In the data rows, 128 means zero.
Here are some points:
[188, 196, 143, 75, 75, 98, 113, 158, 151, 98, 128, 143, 98, 120, 98, 173]
[120, 188, 173, 128, 90, 90, 83, 83, 196, 188, 135, 150, 121, 68, 83, 91]
[120, 143, 91, 75, 150, 143, 128, 128, 113, 120, 98, 105, 121, 196, 181, 121]
[120, 135, 173, 136, 98, 83, 105, 128, 143, 196, 150, 165, 106, 83, 120, 83]
[113, 120, 113, 83, 83, 121, 181, 128, 166, 105, 113, 68, 151, 135, 181, 113]
[113, 90, 106, 121, 188, 151, 120, 120, 106, 105, 83, 128, 136, 105, 135, 83]
[150, 135, 173, 121, 128, 75, 158, 143, 136, 173, 113, 113, 83, 83, 83, 121]
[150, 113, 76, 143, 113, 90, 135, 135, 151, 135, 105, 135, 113, 113, 113, 158]
[113, 158, 181, 188, 180, 136, 120, 68, 83, 113, 196, 128, 136, 83, 113, 68]
[113, 150, 143, 151, 105, 83, 83, 75, 181, 188, 105, 90, 136, 53, 98, 128]
[75, 120, 121, 136, 150, 151, 120, 128, 68, 83, 165, 173, 181, 143, 83, 98]
[128, 143, 143, 181, 128, 151, 90, 75, 113, 113, 188, 203, 143, 98, 90, 75]
[166, 90, 106, 128, 75, 143, 120, 135, 166, 166, 90, 90, 121, 120, 135, 136]
[158, 158, 136, 151, 135, 53, 158, 120, 143, 128, 135, 113, 143, 98, 98, 166]
[113, 68, 113, 136, 173, 181, 143, 98, 90, 90, 120, 143, 181, 128, 150, 98]
[203, 150, 166, 121, 98, 98, 150, 120, 151, 151, 143, 158, 76, 113, 120, 143]
[128, 158, 158, 158, 83, 90, 120, 120, 173, 203, 128, 128, 113, 38, 45, 113]
[150, 150, 166, 128, 60, 83, 83, 128, 173, 173, 165, 113, 106, 90, 113, 106]
[98, 188, 158, 203, 195, 113, 83, 105, 166, 173, 173, 128, 143, 105, 75, 106]
[150, 158, 91, 75, 105, 105, 166, 135, 151, 151, 128, 135, 143, 113, 173, 143]
[135, 68, 128, 121, 143, 143, 150, 173, 113, 143, 113, 143, 106, 143, 166, 136]
[181, 128, 128, 83, 105, 68, 128, 173, 158, 158, 143, 98, 106, 128, 120, 151]
[98, 90, 98, 121, 150, 166, 158, 113, 113, 120, 128, 173, 181, 151, 120, 121]
[173, 158, 128, 90, 75, 90, 128, 181, 203, 188, 165, 98, 76, 60, 113, 151]
[83, 135, 173, 173, 143, 113, 53, 75, 121, 135, 135, 180, 143, 105, 53, 60]
Then 24 other points, each followed by its number:
[113, 113, 113, 166, 150, 158, 113, 128, 98, 158, 113, 120, 166, 196, 113, 98] 0
[150, 135, 83, 90, 128, 113, 135, 165, 151, 90, 135, 143, 113, 166, 166, 136] 1
[158, 173, 121, 105, 90, 98, 158, 165, 158, 151, 105, 98, 61, 90, 128, 136] 2
[68, 135, 128, 105, 158, 173, 120, 120, 83, 83, 98, 113, 181, 173, 105, 121] 3
[113, 128, 91, 158, 150, 173, 150, 158, 128, 98, 105, 120, 166, 181, 135, 113] 4
[105, 135, 166, 173, 173, 105, 120, 90, 106, 98, 150, 180, 151, 135, 98, 75] 5
[68, 90, 143, 143, 143, 136, 113, 53, 98, 105, 150, 158, 121, 173, 128, 68] 6
[135, 143, 91, 83, 143, 121, 128, 158, 98, 98, 60, 120, 128, 158, 158, 158] 7
[105, 75, 136, 143, 173, 136, 166, 113, 60, 113, 143, 158, 173, 105, 128, 98] 8
[181, 128, 98, 143, 135, 143, 135, 113, 128, 105, 120, 135, 151, 173, 150, 113] 9
[135, 143, 106, 121, 113, 105, 135, 150, 158, 120, 45, 135, 91, 90, 113, 173] 10
[113, 113, 98, 105, 120, 136, 143, 173, 166, 98, 113, 105, 106, 143, 150, 136] 11
[143, 120, 83, 136, 113, 105, 128, 143, 151, 98, 75, 90, 121, 120, 158, 136] 12
[113, 128, 83, 143, 143, 173, 135, 128, 113, 113, 113, 98, 136, 113, 158, 121] 13
[90, 45, 158, 181, 135, 151, 128, 90, 53, 128, 165, 180, 188, 128, 128, 91] 14
[75, 165, 158, 188, 180, 128, 98, 90, 128, 120, 128, 135, 173, 143, 83, 83] 15
[135, 120, 91, 113, 158, 158, 135, 165, 121, 83, 105, 98, 166, 173, 158, 136] 16
[83, 105, 113, 188, 158, 173, 83, 98, 98, 98, 128, 173, 151, 135, 128, 83] 17
[120, 98, 151, 173, 158, 143, 196, 113, 106, 90, 135, 158, 173, 166, 105, 106] 18
[135, 158, 136, 68, 75, 121, 135, 150, 128, 158, 120, 98, 106, 151, 105, 166] 19
[120, 120, 136, 128, 180, 143, 143, 128, 113, 83, 98, 150, 143, 135, 150, 121] 20
[128, 120, 136, 90, 173, 98, 181, 181, 83, 98, 83, 105, 136, 105, 166, 143] 21
[143, 173, 106, 105, 128, 136, 173, 188, 136, 128, 158, 143, 68, 143, 113, 181] 22
[120, 98, 106, 158, 165, 136, 98, 128, 106, 113, 113, 173, 143, 166, 188, 128] 23
Which two of these numbered points are nearest to each point below, looking only along the 7 directions in which the first points spread most? Their numbers follow each, nearest first.
[181, 158, 91, 90, 120, 151, 150, 135, 151, 98, 173, 98, 76, 83, 120, 136] > 22 19
[83, 90, 113, 151, 188, 158, 128, 75, 136, 105, 158, 173, 158, 98, 158, 113] > 8 17
[135, 135, 151, 128, 158, 158, 173, 158, 143, 98, 113, 98, 121, 166, 135, 158] > 21 9
[128, 90, 98, 98, 158, 143, 120, 143, 121, 105, 98, 128, 121, 203, 143, 136] > 7 16
[105, 113, 196, 136, 143, 83, 75, 45, 121, 105, 188, 180, 121, 83, 75, 106] > 5 15
[143, 120, 91, 105, 128, 143, 196, 143, 98, 83, 120, 113, 158, 173, 158, 143] > 16 9
[218, 158, 181, 90, 128, 83, 128, 158, 181, 143, 128, 105, 91, 98, 90, 136] > 2 19
[90, 105, 83, 121, 158, 173, 158, 128, 75, 60, 113, 120, 143, 143, 135, 151] > 4 20
[158, 98, 121, 105, 143, 136, 150, 143, 121, 120, 143, 98, 98, 113, 135, 128] > 21 11
[68, 83, 113, 75, 195, 136, 120, 135, 113, 105, 105, 120, 181, 143, 105, 121] > 4 0
[196, 150, 121, 151, 143, 105, 143, 135, 181, 181, 158, 90, 106, 143, 128, 136] > 2 19
[113, 173, 113, 113, 98, 83, 166, 158, 166, 143, 128, 83, 68, 105, 158, 143] > 2 19
[83, 90, 68, 166, 158, 143, 98, 83, 68, 105, 143, 180, 166, 120, 135, 98] > 17 6
[98, 135, 173, 173, 150, 83, 98, 113, 113, 113, 165, 188, 188, 105, 90, 75] > 5 15
[128, 105, 98, 113, 143, 136, 166, 143, 136, 83, 83, 143, 121, 143, 158, 143] > 16 9
[128, 128, 166, 136, 120, 121, 113, 105, 106, 143, 173, 150, 158, 128, 68, 91] > 5 6
[135, 150, 166, 113, 105, 60, 120, 128, 136, 188, 150, 120, 68, 98, 105, 136] > 2 19
[105, 128, 106, 98, 143, 173, 173, 128, 106, 83, 68, 90, 166, 151, 150, 128] > 16 4
[158, 120, 136, 143, 98, 90, 113, 128, 166, 181, 158, 105, 106, 90, 128, 166] > 2 10
[166, 158, 136, 105, 120, 53, 128, 203, 173, 151, 128, 105, 98, 113, 188, 166] > 2 19
[75, 113, 173, 173, 158, 188, 75, 90, 68, 128, 150, 150, 188, 135, 75, 98] > 17 5
[128, 143, 136, 128, 98, 113, 113, 165, 151, 120, 83, 90, 121, 105, 128, 188] > 10 12
[135, 90, 106, 113, 165, 143, 196, 120, 98, 128, 105, 113, 136, 143, 135, 136] > 21 13
[158, 173, 143, 121, 68, 136, 135, 143, 181, 113, 128, 120, 53, 166, 128, 166] > 19 2
[128, 83, 121, 158, 135, 136, 113, 128, 53, 98, 128, 143, 151, 188, 150, 121] > 23 20
[113, 135, 181, 151, 158, 121, 60, 90, 121, 143, 226, 195, 166, 75, 60, 75] > 5 15
[53, 75, 173, 158, 173, 121, 120, 90, 68, 105, 150, 165, 188, 173, 83, 113] > 17 5
[158, 143, 121, 113, 135, 121, 173, 173, 136, 98, 120, 90, 136, 143, 143, 143] > 21 11
[128, 143, 211, 203, 105, 113, 128, 83, 128, 166, 211, 150, 136, 120, 68, 113] > 5 15
[188, 135, 98, 98, 83, 151, 143, 181, 166, 120, 113, 128, 136, 181, 196, 158] > 1 11
[113, 128, 106, 151, 120, 166, 113, 143, 106, 105, 135, 173, 181, 113, 143, 128] > 9 20
[120, 90, 106, 166, 165, 151, 158, 128, 83, 75, 120, 90, 113, 158, 150, 158] > 20 21
[98, 113, 136, 166, 158, 143, 113, 60, 90, 113, 135, 128, 151, 128, 150, 75] > 6 17
[83, 135, 158, 241, 150, 105, 30, 60, 121, 151, 181, 188, 188, 113, 98, 60] > 15 5
[120, 135, 113, 151, 173, 188, 113, 128, 60, 98, 98, 173, 188, 135, 166, 75] > 6 17
[53, 60, 151, 166, 165, 128, 135, 113, 106, 120, 158, 158, 151, 120, 113, 98] > 8 14
